Each path below is one point turned by a fixed rotation once a step. After each direction that follows a path, write how fast that rotation turns it, in degrees each step (0 if it stays still).
Each turn is a multiple of 5 degrees from 10 to 175, or 0.
Each row of a path follows its step; steps can be skipped.
Path 1:
step 0: [ 1.73  1.24 -0.90  0.48  2.51 -2.86  0.65 -0.15 -1.92 -1.64  1.71  0.78
  2.29  1.95  0.42 -1.05  0.98 -1.35 -1.86 -0.23  1.10  0.64 -1.21 -1.77
  0.50 -2.65  1.59]
step 1: [ 0.49  0.96 -2.61 -0.73 -0.72 -3.18  0.81 -1.74 -1.46  0.36  3.20 -0.18
  0.46  1.04 -0.31 -0.60  1.64  0.39 -3.51  0.59  1.10  0.70 -0.94 -1.08
 -1.24 -1.81 -1.21]
step 2: [ 0.43  0.52 -1.30  1.77 -0.63 -2.40 -0.89 -2.54 -0.36 -1.52  0.60 -0.31
  0.54  0.90  0.40  1.87  0.74 -1.93 -2.93 -0.74  1.53 -1.03 -0.12 -1.17
 -0.01 -1.02 -3.94]
step 3: [-1.57 -0.41 -0.32  1.03 -0.52 -2.32 -1.30 -3.10 -0.05  1.10 -0.48 -1.37
  0.37 -0.31  0.25 -0.91 -0.33 -0.90 -0.49 -2.19  2.99  1.00  2.32 -2.34
 -1.22 -1.11 -2.79]
step 4: [-0.77 -2.23  0.74  2.15  1.06 -0.99  0.14 -3.27  1.61  1.64 -0.80 -1.75
  3.75 -0.98 -1.09  1.48 -0.37 -0.38 -0.13 -1.21  1.08  1.03  0.21 -1.36
 -0.67 -1.95 -0.99]
step 5: [-0.25 -1.72  1.69  1.18 -0.36 -2.13  3.36 -3.32  0.10  2.56 -1.08 -1.66
  1.66 -1.26  0.90 -1.00 -1.02 -0.94 -0.62 -0.71 -0.77 -0.87  0.70  0.16
 -0.80 -2.03  1.07]
step 6: [-0.41 -0.71  2.13  0.75 -1.48 -0.20  2.93 -2.70  0.82  3.67  0.82 -1.24
 -0.44 -0.44 -0.46  2.04  0.66 -2.00 -0.18  0.34 -2.39  0.28 -0.85  1.39
 -1.78 -0.46 -1.38]
step 7: [-0.98  0.98  3.84  1.46 -0.46 -0.33  1.50 -0.74 -0.36  0.97 -1.12 -0.67
 -1.59  1.46  1.24  1.05 -0.79 -3.78  1.36 -2.02 -2.47 -0.45 -0.08 -0.18
 -1.27  0.33 -1.28]
step 8: [-2.64  1.13  3.32 -0.48 -0.29 -0.07  0.26  0.30  0.40  1.40  0.16 -0.92
 -0.47  1.95 -0.18  0.20 -0.27  0.02  1.98 -2.06 -2.69  3.44 -0.57 -1.19
 -2.19  0.40  0.20]
step 9: [-1.17  0.79  3.08  0.46  0.26 -1.31  0.33  0.99  0.92 -2.25 -0.06 -0.52
  2.34  2.31  1.29  1.28 -0.88  0.74  0.03 -1.77 -3.79  1.75 -1.94  0.44
  0.06 -0.18  2.19]
step 10: [-1.61  1.22  1.12 -1.19 -1.80 -3.01  0.65  0.57  1.10 -0.60  2.59 -1.15
 -0.49  1.58  2.88 -0.69  0.23  1.90 -0.62 -1.02 -2.31  0.81 -0.03  2.45
 -0.04  0.56  2.24]
Directions:
[ 0.67  1.82 -0.04 -0.65 -0.18  0.34 -0.64 -0.28  1.47  0.34 -0.05  0.23
  0.09  0.91  0.76 -0.15 -0.49  0.12  0.42  0.52  0.18 -0.15 -0.75  0.03
  0.09  0.21  0.77]
25
[-1.10  0.77  0.62  0.50  1.34  0.58 -0.42 -0.03 -0.38  0.01 -0.57  0.21
  0.33 -0.31 -0.35  0.29  0.05  0.52  0.84 -0.81  1.13  0.65  0.12 -1.02
 -0.09 -0.02  0.72]
80
[ 0.04 -0.32 -0.23  0.27  0.21  0.88 -0.46  0.01  0.78  0.16  0.64  0.01
  0.77 -0.02 -1.04  1.79  0.68  0.25 -0.12  0.52 -0.32  0.78 -1.10  0.31
 -0.01  0.09 -0.74]
155
[ 0.47  0.27 -0.18  0.68 -0.63  0.26  0.13 -0.61  0.52  0.51  0.31 -1.30
  0.64 -0.98 -0.45 -0.12 -0.56  0.78  0.64 -0.31  0.67 -0.79  0.77  0.15
  1.25  0.15 -0.56]
40
[-1.07 -0.05 -0.99  0.19 -0.76  0.12  0.08  0.50  0.25 -0.72  0.19 -0.34
 -0.50  0.55  1.11  0.26 -0.03  0.88 -0.71 -0.59  0.38  0.30 -0.63 -0.68
  0.99 -1.08 -0.32]
40
